Look-ups in named tables: a row name and a column name give one cell, copied from the table.

pogire:
cols = zer, lum, savu, naka
nurep: [11, 30, 39, 195]
ziri: [154, 120, 166, 160]
nolig: [183, 106, 71, 56]
zira: [67, 77, 94, 50]
dure: [95, 72, 204, 92]

dure, savu: 204
ziri, naka: 160
zira, savu: 94
ziri, zer: 154
dure, lum: 72
nolig, zer: 183
zira, lum: 77
dure, zer: 95
nurep, lum: 30
zira, naka: 50
ziri, lum: 120
nurep, naka: 195

gipifim:
,tur,sagaz,zeze
pobob,5.9,7.2,4.8
tobov,6.5,5.8,6.9
fos,8.2,6.5,6.5
zum,5.8,5.4,5.4
mur,4.3,8.2,0.3
pidi,5.8,7.1,5.2
biduzif,8.5,6.6,6.3
sev,5.9,7.6,4.9
bor,8.8,7.0,6.6
lilomek,4.5,7.7,8.6

bor, sagaz -> 7.0
pidi, zeze -> 5.2
bor, tur -> 8.8
pobob, sagaz -> 7.2
lilomek, sagaz -> 7.7
lilomek, tur -> 4.5
lilomek, zeze -> 8.6
sev, sagaz -> 7.6
biduzif, zeze -> 6.3
tobov, zeze -> 6.9

lagavev:
	sizisi	duka
suna	149	143
kur	154	148
poveko	160	147
fef	157	149
daf	31	141
vakema	146	145
fen	165	141
gigis	149	142
kifiv	166	150
vorenu	108	193
sona	56	139

What is the sizisi of poveko in lagavev?
160
What is the duka of fen in lagavev?
141
What is the sizisi of vakema in lagavev?
146
What is the sizisi of kur in lagavev?
154
What is the duka of kifiv in lagavev?
150
What is the duka of gigis in lagavev?
142
What is the duka of daf in lagavev?
141
Row with the largest sizisi: kifiv

deguk.tsv
	gab	varuled	zupidi	nenen
ludosi	70	99	169	126
kar	147	88	70	222
mimu	135	115	42	58
porek	111	92	141	214

kar, gab: 147
porek, zupidi: 141
ludosi, varuled: 99
kar, varuled: 88
mimu, zupidi: 42
porek, varuled: 92
ludosi, nenen: 126
ludosi, gab: 70

sipomal =
,rozoli,pimefa,dip
todalu,0.58,0.60,0.28
bala,0.76,0.22,0.36
tus,0.49,0.72,0.31
fer,0.55,0.66,0.30
defusad,0.74,0.19,0.49
govu,0.33,0.35,0.68

dip of govu = 0.68
rozoli of todalu = 0.58
pimefa of govu = 0.35
pimefa of tus = 0.72
pimefa of todalu = 0.60
rozoli of defusad = 0.74
dip of fer = 0.30
rozoli of govu = 0.33
rozoli of fer = 0.55
pimefa of bala = 0.22
dip of defusad = 0.49
rozoli of bala = 0.76
pimefa of fer = 0.66
pimefa of defusad = 0.19
dip of todalu = 0.28
dip of tus = 0.31
dip of bala = 0.36
Row with the largest rozoli: bala

katoze
      lur  magoper  foz  pavu  sis  mul
nuv     0      106  184    10   49   19
doka   83      221   47    70  177  187
bos   172       24   54   204  148   25

sis of nuv: 49
mul of bos: 25
pavu of bos: 204
foz of nuv: 184
pavu of nuv: 10
magoper of doka: 221
foz of doka: 47
sis of doka: 177
magoper of bos: 24
mul of nuv: 19
lur of bos: 172
mul of doka: 187
foz of bos: 54

nuz =
         kilamef  zabani
fum        -4595    6575
goponog     6459   -4672
tez         6443   -4905
zir        -4384    6699
tovup       7343    4169
lag         5541    6933
toloz       6949    2309
bolo        5972   -6308
sig         6465    5235

What is the zabani of toloz in nuz? 2309
What is the zabani of fum in nuz? 6575
What is the kilamef of sig in nuz? 6465
What is the zabani of tovup in nuz? 4169
What is the kilamef of goponog in nuz? 6459
What is the zabani of tez in nuz? -4905
What is the zabani of zir in nuz? 6699
What is the kilamef of tez in nuz? 6443
What is the kilamef of tovup in nuz? 7343
What is the kilamef of toloz in nuz? 6949
What is the zabani of bolo in nuz? -6308
What is the zabani of goponog in nuz? -4672
What is the kilamef of bolo in nuz? 5972
What is the kilamef of zir in nuz? -4384
What is the kilamef of fum in nuz? -4595
What is the kilamef of lag in nuz? 5541
What is the zabani of sig in nuz? 5235
What is the zabani of lag in nuz? 6933
Which row has the largest kilamef? tovup

Table lof
|  | vokod | dugubev | tak | zev | fesug | pum | zib |
|---|---|---|---|---|---|---|---|
| sil | 23769 | -38316 | 32837 | 12048 | 20827 | 17750 | 22920 |
| rit | -9616 | -57426 | 22132 | 9278 | 11356 | 13946 | 20138 |
| noganan | 22552 | 9051 | 40034 | 11216 | 9847 | 17667 | 20808 |
| zil | -67674 | 66718 | 16462 | 9275 | 11405 | 16723 | 23404 |
| gekar | -3347 | 19831 | 17372 | 12010 | 7077 | 19379 | 23057 |
| bufi | -27435 | 6768 | 20087 | 6677 | 13685 | 17131 | 19494 |
| rok | 32535 | 55525 | 20457 | 10012 | 13138 | 13667 | 20629 |
| rubifor | -39878 | 48646 | 28687 | 13235 | 3487 | 16924 | 22270 |
| bevi | -5066 | 27029 | 20380 | 13625 | 13741 | 16781 | 21237 |
| vobefam | 40785 | 19135 | 31616 | 9615 | 6533 | 17941 | 23861 |
| butadez | 40413 | -15771 | 16190 | 9533 | 10703 | 19264 | 20865 |
| biz | -18881 | 16552 | 23487 | 11465 | 22966 | 15257 | 21956 |
| mor | -55437 | 15464 | 19048 | 10836 | 12896 | 12594 | 22071 |

What is the dugubev of vobefam in lof?
19135
What is the fesug of gekar in lof?
7077
What is the zev of butadez in lof?
9533
What is the tak of biz in lof?
23487
What is the fesug of rubifor in lof?
3487
What is the vokod of gekar in lof?
-3347
What is the zib of gekar in lof?
23057
What is the dugubev of bevi in lof?
27029
What is the tak of butadez in lof?
16190
What is the vokod of mor in lof?
-55437
What is the tak of bevi in lof?
20380
Row with the largest vokod: vobefam

